One turn moves each row of this set onto another row. After a few examples, where does it send each row asked below?
Bifaf: [ -5   8 -17  -1  12  -6   4  -8   1   8  -8   2  -8   5   0  -9   1 -18
  -7  -5  -5  -2  15  12  13  13  -4   1  -5   4 -13 -10  12  -4   2  10
   7 -10  -2]
godul: [ 18 -12  -9   8  11   0   4 -14   7  12  18  10  10   7   4  -3  -8 -25
   3   0  -2 -10   2  -1   4  -3  -2  -2   0   4  -1   4  20 -16 -18  -7
   1  10  -8]
Fogut: [ 11  -9  -4   8  10   6  -1   6  11  10  17  18  11  12  -2 -13 -13 -27
   2   6  -6 -17   2  15   6   3  -7 -12 -13   4   0  -2   9  -4 -16  -2
   5   1  -7]
Nem: [ 15   1   5  26   4   4  -3  -4   7  -8   9   8  -8  15 -19   4   7 -13
  18  -7 -12   4   1   7   3   2   0  -4  -6  -7  -8 -10   7 -15  -7  -1
   2 -11  -4]
nozu: [  4   4 -14  -6  12   0  -5 -11  10  11  24  13   0  16  10 -10  -9 -32
  10  -1  -2 -10  16   2  17   4  -1  -5  -9   3 -11  -1  20 -11 -12  14
  -7  -4  -6]
zetak: [  6 -19 -24  11   3  14  17 -11  10   9  20  -8  -1  -1  -5 -15  -4 -15
  14   3  -3  -3   9  24   7  -2  -1 -16  11  -1 -11  -7  -6  -3  -9  -2
   9 -19 -12]
dakod: [ 16  -3   9  10   0   2   9   1  27 -13  19  -5  -1   1   6 -11   0  -3
   2   2  13  -6  11  14   7  14   1  -5  -7   4 -25 -11   2 -17  -5  -4
  -8  -6   4]
popur: [ -4  -3 -12   7   1   1  18 -18  -1   3  25   4   1   1 -15 -15  -3 -15
  17   9 -10  -4   8  27   6   1   1 -19  -9   7 -11 -13  -7 -17   1   7
  -6 -13  -8]
Somes: [  8 -12 -25   8   5  12   7 -21   3   4  26 -11   6   4  -6 -15  -8 -17
  15  -2  -1   6   9  16   6  -6   8 -27   5   2 -20  -3   0 -16 -13  -3
   4 -13 -12]
kiriv: [ -5   4 -16   9  14   6   9 -18   0  10  -5  -5  -1   2   2  -6  -3 -11
  -6 -10  -4  -3  15   6  22   9 -16   2  -1  -1 -16  -9  11  -5 -15  12
  12  -9  -2]
mozug: [ 15   0   4  21   5   3  -4 -16  -3  -8  21   3 -11   7   5  -5  -2 -13
  17  -5   0  10  15   3   0  -3 -13  -4   6 -17  -4  -6   4 -16  -4 -10
   6 -18   1]
Parat: [ -3  -6 -17   5   3   5   9 -13   1  -2  26  -2   9  -1 -12 -18  -3 -17
  21   4  -2   2  10  17  -1  -1  13 -21  -7   4 -14   4   0 -18  -4   3
  -4  -6  -8]
Linu: [ 19  -3   9   8   2   2   7  -9  25 -10  15  -8  -2  11   2  -9  -5   0
  -2   4   7  -7  14  19  11  13  -5  -9  -5   3 -29 -23   2 -20  -8  -4
  -6 -11   0]
pek: [ -2 -13 -23  12   9  10  20 -15  15  16  23   0   0   1  -2 -11   4 -16
  20   2  -2  -4   7  22   8   5   5  -2  14   2 -12  -1  -2 -11   0   7
  -1 -11 -10]
lum: [  5   3   3  16   5  10  -4  -4   8  -2  14  16  -7  27 -13   3   7  -7
  19  -6 -10   2   2   7  14   4   2  -4  -4  -7 -17 -17   6 -10 -12  -1
   3 -20 -12]
Zuve: [ 21  -3 -10  -8   7   4   2  -9   5  14  16  11  -3  13  -4  -3 -13 -33
  -2   7 -13  -7  10   5  18   4  -2 -19 -14   5  -5 -14  16 -11 -16  -5
  -1 -12  -5]
kem: [  2   2   2   5   4  13   2  -9   2  -1  18  15  -7  21  -2   0   6  -6
  23  -3  -3   6  13  -2  17   8   3   3   4 -13 -12 -13   7  -7 -11  -9
   4 -24  -8]
pepud: [  4   1  -8   0   5  -3  -1  -8  -5  11   1  10   1   5  -1 -20 -12 -15
 -14  -8  -2  13  -1   9   2  10  -2 -12 -14   4  -9  -9   1 -15  -4 -11
   9  -3  -6]
Ruvez: [ 24   1   3  11   5   1   5  -6  23  -5  26  -5  -1   2  11  -9  -1   0
  -1  -3  15   1   5  11  12  12   1  -9  -1   2 -32 -11   5 -22 -11  -1
  -9  -8   5]
Peked: [  7  -7  -7  -2   3  -3  12 -10   6   3  17   7  -3  -1   6 -12  -4 -29
  10   5  -3 -20  18   2  14  -1 -14   4 -10   2   4  -5  13   0 -15   9
   0  -7  -3]
nez: [ 21  -3   4   2   7   1   6 -14  25  -3  17  -6   1  11   2  -7  -3   4
   3   4   9  -1  16  14   8  18   1   0   2   0 -30 -15  10 -24 -10  -1
 -12  -7   3]
nabus: [ 16  -8 -10   9   7  -4   4 -23   2  10  21   7   1  11  10  -8 -13 -23
   0   0  -4 -16   6  10  15 -12 -23  -7  -1   2  -5 -14  13 -10 -22   4
   5  -5 -13]
mekiz: [ 19  -3   6   5   7   2   8  -2  24  -2  20  -1   4   3   2 -14  -1   6
   6   4  11  -5  14  20   7  18  -4   2   0  -4 -25 -11   5 -14 -13   4
  -8 -11   9]
dup: [ -2  -5  -7  11   8  10   5 -11  -3  11   4   5  12  -1   3 -21 -13  -8
  -7 -14   0   8   0   4   8   7 -10  -6 -12  -1  -9  -4  -1 -12 -18  -8
  14   2  -4]
Nime: [  0  11  -8   2  13   1  -1 -12  -2  11   0   6   1  12  -1 -14  -8 -25
  -8  -8  -5   9   6  10  14  16   2  -9 -11   5 -14  -7   3 -12   7   5
   6   1   4]
nuna: [  2   2   2  12   6  10  -4 -10  -1  -4  24  13  -8  15  11  -9  -2  -7
  21  -3   4   6  18   5   9   3 -11   0   7 -18 -10 -10   2  -7  -8  -7
   6 -26  -4]
fev: [  1  -4 -21   7   7   1  19 -28   5  16  25   3  -5   5  -6  -5   2 -15
  15   5  -9   1   6  23  11   2   5 -10   8   7 -15 -14   1 -23   3   7
  -8 -13 -12]
lovuv: [ 28  -3   4   6   3   0  10  -5  19  -2  23  -4  -4  -2   4 -11  -2   6
  -2   3  10  -1   9  18  13  12  -7  -8   0  -2 -26 -19   3 -15 -16  -2
  -6 -18   8]
kekan: [ 16   2   3  31   8   0 -12  -8   4  -9  18   5  -8  12  -4  -4   0 -14
  18 -10  -4   8   5  11  -5  -5  -9  -7   0 -12  -9  -4   6 -19  -4   1
   3 -10  -2]
guk: [ -4  -6 -19   8   9   1   6 -14   0  11  -2   0   3  -5   5 -12  -5  -2
  -7 -14   1   4   9   1   7   4 -12   2  -2  -1 -13  -3  13 -12 -24  -2
  12  -6 -12]

Fogut -> Zuve
zetak -> Somes
Now find these:
nuna -> mozug
Linu -> nez
Nime -> Bifaf

